The rows of R fall into several groups, which share some directions, and each row is roughly a mix of its group's hidden directions.
R (124 x 13):
[[ -8  13   0   9   7   0  10 -32  11 -11  -5  -4  -4]
 [-12   1  12 -16  23 -14  -4  -5  -7   4   4   8 -18]
 [ -8   3   3   1   6  20  -6 -17 -20  -8 -17   6  12]
 [-20   6   4   9   3 -18  -5 -15 -11  -2  12 -10  17]
 [-13 -17  -7   2  15   5   6 -14   9 -21  13   1   9]
 [  8   2 -11  22 -12 -14  -3   5  -7  21   4  -6 -12]
 [  3  -8 -28   6  15 -16   0   7   1 -14   6   2  11]
 [  5 -10  -8  12 -27  -2  -4  20 -10   4  -6 -12   2]
 [  5   9  -8  19  -2  10   9  13  18  -7  10  -6  20]
 [-11   7   9 -11   1  -6 -24 -12   8   7  22   0  -4]
 [  7   9 -16 -14  13  -9   8  17   4 -11   8   8  18]
 [ 12   3 -19  -1  15  20   4  -2   8  20   7  11   1]
 [  7 -14 -21 -14   2 -14   4  -3  12  19   7  -9  -7]
 [  0 -14   2   0  -1 -16 -24 -16   8   3   7 -18  -4]
 [  1   6  -8  22  -1 -27  -5   4 -14   5   8   9   7]
 [ -5   1  11  -7 -25 -12  -4 -10  -6   5 -13 -22   3]
 [ -1  -3   6  -1  -8   9  -3  12   0   5 -23  12 -27]
 [  4  13  16 -14 -14  15  -6   0  10  15 -11  -1 -14]
 [  6  11 -13  -9 -19   2   1   6  17 -15   8 -20   2]
 [ -2 -27  14  -7   6 -18  -4   4 -14  -8 -10  -3  -3]
 [-24   5   2   5  23   0  -4   4   9  -4   8  12 -18]
 [ -5  -6  15 -14  -5  11 -21 -11   1   7  -6 -14 -17]
 [-23  10   2   3  -2 -16   8  28   3  -4  -3  -4  -5]
 [  0  14  -1  12  15  15  -2 -14   9  16 -16  14  -4]
 [  4 -24 -10  -4   6  -3  17 -12  -8  -3  19   0 -11]
 [-10 -25   4  12   3  10   3 -14  -8 -13 -13 -11  -4]
 [ 11 -23 -13 -13   1  -9  12  12   7  17   5   5  -5]
 [ 14  -6  17   2  23  -1 -16  -4 -18  -6   6  -6  -2]
 [-19  -9  -4  -1 -11  -8 -10   1 -19  23   7  -5  -8]
 [-12  -7   3  -5   4  -7 -33 -17   2  -4  -2  -2  -8]
 [  5   1  18 -21  -8  10  -5   5 -11  13  -2 -18 -11]
 [ 13  -5 -11  10  -6   6   5 -21  18  -9   2 -11 -17]
 [  1  -8 -15  -1   8  16  13  -3  21 -17 -15   5   1]
 [ 22  -9  -6   0   0   8  -8  -1  24  18  10  -2   2]
 [  6 -10  -4 -16  18   1  20  -2  -5  -7  18   8  13]
 [  0  15 -16  -4   3  -1  18 -20   9  -8  11 -13  10]
 [ -6 -18  21   4   4  -5  -1  13 -16 -15 -12   9   3]
 [-11   7  -6  -3 -14   2   9   4  -7   7 -20  -1 -27]
 [ -3   5  -2   0 -10  -5 -15  25 -14  20  -1  -3  12]
 [-12  -6   3 -19  -7 -14  -4 -15   0  13  -5   4 -23]
 [  0  14  15 -18   4 -11  -1  12 -16  -1  13   6  17]
 [  5   0 -13  17   0   9  30   4  13  -5   0   9   5]
 [-11   9  12  13  12  -9  -1  26   1 -17  -4  -8  -3]
 [  9  -7  -5  -7  -5  10  -5 -33   9  12   9   3  -1]
 [-25   9   0   8   3  -2  20  20  -5  -6   3   9  -1]
 [ 21  21  -1  -4  -8  24   7  -3   2   5   0  10   4]
 [  2 -12  -4   1   9   0  -8  13 -13  -5  -8  19 -26]
 [  5   9  10 -15  13  -3  10   4 -16 -16 -20   9   7]
 [ 11   5   6 -19   3 -24  15   8   0  10  13  -6   8]
 [ 16   3 -17   5   1  -5  21 -15  -8  15  -1 -12   6]
 [ 19  18  -2   4  -8  26   1  -1  10   6   4  11   7]
 [  8   1  -5  -5   2   7  29  14   0   3  21  -8   7]
 [ -3 -11   5  25  -6  -4  -2  -7 -17  -3 -23   1  -3]
 [ 18  -2   0 -20  16  -3  16  -2  -1   6 -20  -9  -2]
 [  6   3   2   3  33   4   2   6   7 -10  12  15  -4]
 [ 13   9  -5   1  -2  -2  18  20  -3  -3   3  -2  27]
 [-19  21  -1  21   1   7  -3   3  16  -2  12  -3   4]
 [-24  19   2  13   1   3  -1  -4 -14 -20  -8   2   3]
 [  8  13   7 -13  22  -4  16  -3  16 -12   3  10   5]
 [ 32  -6   6  10  -1   2  -1  -7  15  -7  -6  -8  10]
 [ 10 -17   7  -2   0  -1 -22 -14 -17   7   0  -4 -18]
 [-23   9   5  -4 -15 -10   5   0  17  -6 -16  -5 -13]
 [-10 -17  10 -11  -6 -25  -5  -3 -15  -4   4 -10 -10]
 [ -8  12   7  20  -2   4   0  11  19 -18  -4 -15   8]
 [  4 -20  -9   3   6  -5   6   7 -20  -1  11 -24   0]
 [-21   2 -12  -7 -15   1   5   2  -2  -3  -1  -4 -29]
 [  2  -9  -2  22  -3 -13 -11 -21  -1   0  13 -16   4]
 [-19   1  -3  -4  24  -3   0   9  -3   2   6  19 -17]
 [ 14 -11 -16  12   6   9   5 -21   8   9   9  -2 -15]
 [ 28 -20  11  -3  11   5   1   9   3  -3   0  10  10]
 [ 24   6   6 -11   2  15   2  -9 -14  -7 -21   5   4]
 [-13 -20  -6   1  -2 -11   7  -8 -19   2  14  -1 -18]
 [ -8  -3 -21 -15   7 -20  12  -5   2  10   0 -15  -9]
 [-12  -7  13  15  -7   4 -12   4 -18 -20  -3  15   5]
 [  3   6  -4 -16  16 -12  18  19  -6   1   4  18   2]
 [  0   0  22  13 -12  -7 -21   4   6  -9 -18  -4  -3]
 [ -5   7   3 -13  15   8  -6   9  10  -8  16  10  23]
 [-15  -7 -18   5   5  14  -3   6 -15  11   4  22  -4]
 [ -3  11  -8  16  -7  10  -9   0  24  11  21   0   3]
 [ -4  10  11 -14   2  13  19   1  11   0  25   4   8]
 [ -6  -6  -4 -23  17  -5 -17  -1  -1 -20  -1   0  11]
 [ 16   5  -6 -23   0   0  -6  20  -5   2 -20  -7  -1]
 [ -2  -2  16 -26   3  22   4  -1   5 -11 -11  -3   2]
 [ 14  -2  32   6   0   9 -16  -4  -3  -9  -6  -2   5]
 [ 14  -6 -12 -12  -2   7   2  -9 -23  -8 -19  13   3]
 [-11   5  13   8  10   5   9  10 -15 -19 -19   8   6]
 [ 13   7   5 -17   8 -17  16  -4  20   4  14   0   3]
 [ -2  -3 -18  -2  14  -5  -6  -1  13 -22 -14  14  10]
 [  6   3   5  25   5   5 -12 -19   9  11 -17   4  -8]
 [  0  -6  10 -15  17  12   9   0  12 -18   1  20  -4]
 [-14 -10   2 -10  -4 -14 -10   1 -10  11  -3   5 -28]
 [ 17 -14   8 -24   0 -10   6  -4 -17   2 -11  -4  -7]
 [ 10 -24 -25 -10   0  -6   6   5   3  14   3   8  -2]
 [  7  11  -4  12  -4  16  10   2  17 -18  -7  -2  19]
 [-10  -1  25  13 -10   7  -3  15 -10 -11   8  14   2]
 [  0  -3   2  -2  13   4  19 -25  10 -18  -1   6 -10]
 [-19  25  -1   2  -9   5  18  10  -8  -2   9   8  -3]
 [ 16  13 -19  -9   3  17  16  -2  -3   4 -13  11   4]
 [  8 -11 -18  22  -3  -5  16   6  -6  10  10 -14  -6]
 [ 18  -7  21  16   6   0 -13  -7  11  -7 -14   3   8]
 [  0  17  16   6  -5  -5  12   7 -10  -2  -9  22  15]
 [ -7 -20  -9  -6   0   0   9   6 -18  12   7   9 -23]
 [  5  10   6  -3  12  12 -13  18   4  13  -5  15  19]
 [  8  -4 -24   2   2 -14 -23   4   4   3 -13  -6 -10]
 [-33   8   7  -5  -7 -11  -2  -8   5   9  -2 -11  -6]
 [ -7  -4  -1  11  20   0  -7   9  15  -4  14  10 -23]
 [-23 -12   0  22   8  -8  -9  11  13  -4   7   0   4]
 [  0   2  -2  16 -15 -16 -14   2 -14  15   1 -18  10]
 [  4   9 -20  19  -1  -4   6  -1  22  -2  -7  19   0]
 [  1 -13  26   1  -2 -15 -10   6  -2 -21   0  -2  12]
 [ 27  -3  -1   2  -3  12  -1 -21  10   0   8  -6  15]
 [-17  12 -25  -5  -4   9   5  -9   7   4  12  -5 -16]
 [  1  12  26   1 -18  12   6  -1  -4  18  -1   1  -9]
 [  2  -1 -25  -6  -1  -4   8   1  19  21  14  -4  -5]
 [-16  20 -22   5  -7  -2   1 -13  -1  10   9 -15   0]
 [ 16 -11  -6   2 -29  -4  -2   6 -11  11  -3 -12   6]
 [ -6  -6  15 -10   6   1 -16  26  -4  -2   5  15  12]
 [  1   6   3 -25   4   2  10 -26  -6   3  -9  10  10]
 [  9  -2   3  22 -16   4  10   3 -10  13 -20  -4 -11]
 [  8   8   2  11  -2 -12  -3 -16   7 -10   7 -19  23]
 [  8   2   0 -20  12 -16  14   4  -9  15  16   6   9]
 [  2   3 -16   0   0  -5 -21 -28   2  -2  -3 -15   0]
 [ -3 -24  -3  -6  -1 -21 -18 -12  -7  -3  -1 -11  -5]
 [-10  -1  15 -11  -2  -3 -31 -14  -3   5   3  -5 -10]]
In each list below, two rows fit none of the groups, and each other row fits one group, some only roughly. Which are they? Name them in the order they come.
    J_901: [  4 -10   5 -15   5 -19   8  17  15  10  18  -4   4]
    J_162: [-12  -5   1   7  12  -4  11  -8   2 -14  25  10  16]
    J_565: [-12  -1   8  12   6  22 -17 -22  -2  -5  -6  -6   3]
    J_50: [  2   6  -3  21 -13  -4 -14 -10   7  20  -6   4 -17]
    J_217: [  4   5  -2  19   4  22  -2   6  -1 -21 -12   2  14]
    J_689: [  6   1  -8 -19 -18 -16  19   4   5  17   2   3   2]
    J_671: [-24  -8 -15  15  -9   0   2  13  -1  -4  12  16   1]
    J_587: [ 15   2 -27  -1  16  12  -1   5  14   5  -8  -6  -1]
    J_518: [ 19 -13   3   6 -21  -9   8  -3   0 -10 -11 -16 -12]
    J_847: [  1   5 -17   5  -8   6 -16   9   7  17  22  -9   7]

J_901 J_587
    J_916: [  2  11   7   6 -11   3   8   5  17 -23 -19  -9   8]
    J_859: [ -3  -8   9  -6   7   0  -7   0 -21 -28 -16   4  -4]
    J_754: [ 24  -6 -16 -11  -6  -2  11 -11  12   0   8  -4 -16]
    J_790: [-25   7  -5  16 -17   7   0  -4  12  -4  -7 -13   6]
    J_830: [ -9  20  10   2 -17   0  -3   4   7  -5 -26  -6  -9]
    J_474: [-14  25  14  -6   0  -5   8  -4 -15 -13  -2 -12  -6]
    J_724: [-14  15   0  -5  16   6   9 -11  -1   7  13   1  24]
    J_130: [  2 -13 -22  10   5 -15  -7   2  -4   6  18 -17  -5]
    J_38: [ -3  -7  -3  -6  11 -13   2   5 -15  -3  29 -11  11]
    J_77: [  1 -14   3   0   1   6  11  15 -20 -11 -14  22   4]
    J_206: [  6   1  -4 -13  22  12   4 -15 -13   4   3  21   9]
    J_286: [ 19 -20  14   2   6  -7  13   2 -14   4 -18   5  -4]
    J_564: [ -5  11  24  -7  -9  19   2  -9  10   0 -14  14  -1]
    J_656: [-19   3 -23  -8   5 -13  18   4 -14  -3  -6   0  -5]

J_859 J_754
    J_981: [ 23 -22   4  11  15   4  -8  -3  -4  12   3  12   4]
    J_174: [ 10 -14 -16  -9 -10  -6 -18 -22 -12  -1  -3  -2  -2]
    J_882: [ 14  -6  -3 -14   2  12   5 -17 -25  -6 -11   9  -2]
    J_793: [-11  13  13  18  -6 -12  -2  -9 -10   4 -24  -1  -3]
    J_973: [-10 -24  17  -5   5  -8  -2   2  -8 -18   9  10  -8]
    J_650: [ -2   8   6 -31  -6   2   0  -8  18   8   0  13   5]
    J_432: [ 18  -5 -20   7  -6  17 -14  -4  13   7   6  10   9]
    J_384: [ -9  12 -17  -5   1 -14  -5 -21   6   5   4 -21  -7]
    J_241: [-12  12  -1  18  -6  13   2  13  -7  -7  -7 -10  23]
    J_101: [ 2 -9 -1  4  5  9 33  6 -4 -4 17 -7  9]
    J_409: [  7 -16 -22  12   4  11 -10   3  14   7   3  12  13]

J_882 J_650
    J_871: [15 -5 -4  9  0 -6  4 30 -9  5 17 -3 11]
    J_550: [ 21  -8 -11 -10   2  13  -1   9  18  -9  20  -2   2]
    J_677: [ -7  14   3  -5  19   2  27 -10   3  -7 -13   0  -9]
    J_600: [-12   4  22   1   5 -10 -11   0  -8 -15 -15 -15 -11]
    J_796: [ 12  -4  -2  14 -14   1   5   8 -11  20  -9 -15 -17]
    J_842: [ -3   4   1  25  -6  -6  -7  -9   0  -3 -24  19  -1]
    J_394: [ -3  -7  -1  -3  -9 -18   3  19   5   2  -7   8 -28]
    J_422: [ 29 -14   4   0  -2   5   3  -7  -4   3  11 -21   4]
    J_713: [ -8  22   8   0  13  10  -4   3  12   0 -19  16   9]
    J_913: [ 2 16 25 -2 -7  2  8 10 12 11 18 -8 -6]

J_677 J_422
    J_29: [-22   9   8  19   2  -1  -7   9  -1  -1   8 -22  11]
    J_552: [ 14   5  13 -16   3   1   3 -29   1  -2  -3  -6  14]
    J_413: [  0   3  10 -32  -6  12  17   3  -1  -5   5   4  11]
    J_435: [  4  13 -17  -3   2  22  -8  12  12  19  -1   9  -5]
    J_918: [  6 -14 -12   9 -18   4  -5  16  -3  -3 -13   9 -21]
    J_262: [ -3   4 -18  -8  15 -13 -13   2  16 -14   6  15   9]
    J_433: [-18  13  22  10 -17   6   5 -13  -2  12  -5  -1   0]
    J_131: [  2  -9  13   6   8 -15  -8  -7  -6 -10  14  -8  26]
    J_982: [ 15  -8 -17  12  -3  -9   5  16 -15   4 -17 -11  -3]
    J_355: [  0   4  21 -15   8 -17   4  -4   1   5  -4 -25  -8]
    J_455: [-11  -3  11 -15   4 -17  20  10 -18  -4  -6  -4  -8]
    J_90: [ 13   0  -6  20 -13   8   2  18  15 -17 -10  -4   2]

J_413 J_433
    J_831: [ -9   7   6   8  -7  -7   4 -19  11 -17 -17  -9 -15]
    J_572: [ -7 -10   6   3   3 -19 -13   5  -2   6   9  -4 -29]
    J_134: [ 10  -3  28   4  14   5  -5  -4   0 -21  12   2   5]
    J_439: [ 26   7   6 -16  -8  13  13   5   5  15   6   5  -3]
    J_128: [ 27 -24  -2  -7 -11   1   5  -9  -5   6   1   4  11]
    J_350: [  0  -1   9   4 -11 -24   9 -11 -12 -11  -6 -19  10]
    J_155: [ 31 -10  -1   2  14  14   1   0  11   6   1   9   7]
    J_835: [-12 -18 -11  22   8  -8  -7 -14  -6 -14  -8   2   3]
    J_165: [ -9   6   7 -11 -22 -21   7   5   6   3 -11 -17   1]
    J_67: [ -2 -13  -1  -8   6 -20   2   4  20  16   9 -17  -7]
    J_955: [ 12  -2  16   8   5 -16  -1  -1  -8  -2  -7  -6  30]

J_134 J_128
    J_682: [ 11  -2  -8   4 -16   9   3  14  -5 -15 -25  11  -1]
    J_181: [ 12   6 -26  -5   7 -12  -1  17   9   7  17  -3   1]
    J_122: [-24  13   9  12  -9 -15  -5  -9 -10  -1 -14  -7  -4]
    J_580: [-10  -5   5  14  -3 -12 -20  -1  -9 -10 -18  13 -14]
    J_849: [  4 -10  -5 -21 -17 -20  10  -2  -1  12  -4   4 -15]
    J_368: [ 11   7 -12  11   2   5   7   2  11  -6   1  31  12]
    J_524: [-27  -2  -2 -12  13   0  -2   5  -5  -1  21  15   1]
    J_647: [ 14 -20  16   8  -4 -19  -1  -3 -12  -9  -1 -11  10]
    J_114: [ -6   2  26 -13  -3  11  -7  -6  -7  -8 -22   7   2]
    J_365: [-8 20 15 20  6 14 -3  5 18 -3  2 -5  6]

J_580 J_368
    J_186: [  3   0  -6 -13   2  14  15   5  16   8  26 -10  -4]
    J_995: [ 10   9  -1  18  10  -1  -5  -7  -1   0  16 -11  26]
    J_202: [  6 -14   4 -17   5   5 -14   1 -11 -12 -25 -10   0]
    J_909: [ 10 -16   2  -2  -2  -9 -16  -8   2   8   7  -4 -29]
    J_351: [ -6  15   4  12 -12  17   0   1 -19 -14  -3  18   5]
    J_226: [ 13  11  -7  15   3  23 -13 -10   9  -4  -8   7  13]
    J_860: [-25   3  19  19   9  -3  -7   8   5 -12   2  -6   5]
    J_477: [ 23   6   2 -12  12  -5  17  12  -4 -10  -3   9  14]
    J_195: [-20  21   0  -5  14   4  16 -17   1  -4  -7   9   0]
    J_939: [-22   6   6   7  -4  -7  -8  -5 -13 -16 -15 -18   4]
    J_19: [ 14  -3 -12   5 -21 -12   3  -3  -2  -3   7 -27   3]

J_995 J_939
    J_562: [ 16  -7 -11  11  -9  -8   4  -4  16  16   4 -22  -4]
    J_212: [  5 -32 -10  -8  -7 -14 -10  -3 -12   2   0   6  -3]
    J_133: [  8   4  -4   4 -13  -9   9   0  27   8  16 -15   6]
    J_685: [ -1  -3  25  -8   5 -20  -1  -2   6   7   4 -21 -12]
    J_329: [  0  -3  16   0  -4 -16 -11  -4  24   1   8 -21   6]
    J_59: [  5   8  -3 -18  -8 -15  23  11  -9   5  -6   4  17]
    J_201: [  5  10  10   7  25   6   2  10  -3 -13   9  -6  21]
    J_786: [16 12 -5 -5  7  2  1 10  0 13  4  0 31]
    J_746: [ -7   6   2   4  11  18   1 -21  19  -9  -5  11 -14]
    J_434: [  8 -30   6  -7   0 -11 -14  -4 -15  -8  -7   1   0]
    J_26: [ 13 -11 -18 -10  11  16  12   4   3  10  15  10  -8]
    J_504: [  4 -13  24   0  -9  -4 -10  17  -3 -10 -17   8  -8]
    J_468: [-25   0  -6  10  -3   4 -20  -7  10  -2  16  -2 -14]
    J_594: [  7 -27  22   6   1  -9 -12   4  -3 -13   4   5   1]
    J_78: [ 12   4   9  -3 -11   1 -14  30   4   5 -13   0   8]

J_562 J_329
    J_971: [ 11  20   0 -24   0   1  -5  15   9   1 -14  11   4]
    J_509: [  2  -8 -25  -1   5   7  -1  -4  27  -1   6  -7 -11]
    J_557: [ -2 -12   2   2  11   1   1   2 -20 -18 -24  11   8]
    J_137: [ 17   9 -14  -1  -9  17   4 -14  -9 -11 -17  12  -5]
    J_239: [  6  -3 -10 -20   0  -9  22  10   4  19   9  -4  -9]
    J_686: [ 30  -4  -3  -4   2  19  -1  -5  -2   2 -14  13   7]
    J_189: [ 22  -3  -6 -16   7  -8  19  11   7  -1   1  17  -7]
    J_451: [ 2 11 -5 14  4 24  7  9 -1 -8 -9 21 11]
    J_760: [ -9  -4  10 -13 -13   2   0  19   0 -12 -15   6 -21]
    J_9: [  0 -10 -24   1  -7   2  -4   5  -6  13  25 -10  -6]
    J_661: [-16 -23   3  -7   6  -4  -1   3 -12  -5  21  11 -11]
    J_662: [-15  12   4   9  11   4   4  19   0 -22 -16   7  -1]
    J_598: [-2  4 -7 15 -9 -7  1 -1  1 19 30 -6 -7]
    J_712: [ -2 -17  -4 -15  12 -12   3  -6 -15  -7  -1  22 -12]
    J_763: [ -6 -23   9   2  -4 -16 -21  -7 -14 -12  -1   0   0]

J_137 J_712
    J_953: [ -2  12   7   0  21  13   2  -2 -11 -20 -12   8  15]
    J_152: [-12  -7  13  12   5 -13 -24 -14   0 -11  -2 -14   1]
    J_209: [-13   9   1  -4   0 -17  12   7  23   8  19  -8  -3]
    J_915: [ 17  -4  10 -20  -4 -20   0 -10   0   2  -6  -6 -19]
    J_679: [ -3  12 -18 -13  -8  15  14  -8   0  20  10   0 -10]
    J_648: [ 10 -13  -6  20  -4 -12  -2   7 -21   4 -19  -7  -3]
    J_588: [ -2   1  13   3   3 -14   3   8 -29  -8  -2   6  18]
    J_338: [ -6  11  21   8   0 -16   0 -13  -1 -14 -16  -5  14]
    J_449: [ -7   5  20  -8   7 -24  -4  14  -7   0   7  10 -13]
    J_617: [ -4  -2  -5 -18  10   4  11  19 -17  15   0  15   5]
    J_892: [ -3  -6  -8  -8   6 -10   3   2  17  15  15  12 -23]
    J_810: [  5  12  -1   4   4   0 -20 -22  15   3   2 -21   1]
    J_393: [ -1  13  17 -23   4   3   4   6  -3   5  24  -2   9]
    J_100: [-13   5  -6   9   6 -17 -19 -14   8  -1  20   9   2]
    J_949: [ 14   1 -21   0  12   8  18 -15  -1  14  11  -1   7]

J_679 J_449
    J_41: [ 15  -7 -15  12   1  22  -6   2   6   1  -6  20  12]
    J_592: [-19 -12 -11 -11   1   7  -4   7  -2  -1  22   9 -19]
    J_692: [  9  16   7 -18   1  -1   1  17  -7  -6 -19  12  12]
    J_261: [ -4   6  -4  -8  12 -21 -18   1 -10  -6  20   4  12]
    J_599: [  9 -11  18  -4  -1 -17 -15  -1  -6  -2  -4 -12 -23]
    J_465: [ 20 -17   1 -12   2  -3  -8 -13   1   6   1  10 -24]
    J_147: [ 11 -18  13   0   9  -1  -3  -7  13 -24  13   3   7]
    J_306: [  8  -5 -17   9   9  -6  26  11  -4  -4  15  -3  12]
    J_585: [ -7   2   2 -21  21  10  -3  -5  10  -1  18   5  16]
    J_116: [-13  10  18  13  -5  -7   4 -11  -6   5  21  15   8]
    J_317: [ 10 -10  -2 -14  10  -4  -1 -15 -22 -15 -12   7  10]
    J_414: [  3 -15  -4  17  -1  12 -20  -2   5  -5  -2   4 -25]
    J_641: [-17   0  -2   9  -8  21 -12 -14  -5 -10 -20   6  -6]
    J_878: [ -5 -13 -17  -6  18   5   7  -3  14 -23   3   0  10]
    J_858: [ 15   7 -15   8  -8   6  16  10  10  20   7  -8 -12]

J_585 J_317
    J_877: [-16  -3  -5   4 -21  -4  -2  11   9  -1 -15  -2 -24]
    J_22: [-21   5   7  10   5  15 -14 -16  -2 -14 -14   2  -8]
    J_64: [-26   6  -1   6   1 -10  13   7 -15  -6 -17   2 -13]
    J_665: [-9  4 -4 19  7  8  6 17 25  8  9  5  4]
    J_966: [  7   2  11 -17 -21  -9  -4  -8  -8   9  18  -9 -12]
    J_12: [ -8  -3  -7  11 -13  10 -16  17  21 -12   0  -7  10]
    J_570: [-10  18  -7 -18   0 -13  19   2   0   8   6 -15 -11]
    J_721: [ 24 -13 -11  11  -4  14  -9 -10   0   9  15  -1   8]
    J_881: [ -7  -6 -28  -9   3 -15  -4 -19  -5   1  -6 -10  -2]
    J_762: [-21  -6  10   1   9 -13 -16  -1 -10  -7  18   5  12]
    J_693: [-11  17  18  20   5  15   1  12   6 -11   1   6   8]
    J_58: [ 11  -5 -26  -3  13   3  11  13  10 -13 -13   1   5]
    J_441: [ -7  17 -10  12   1  -5 -12  -5  -7  20   7  -9  20]
    J_396: [  1  -4  15   3 -15  14  -7  -5  -7  16 -13 -13 -19]
    J_13: [ -9  -8 -16   5  -9 -12  -6   3  12  13  27   0  -5]

J_64 J_12
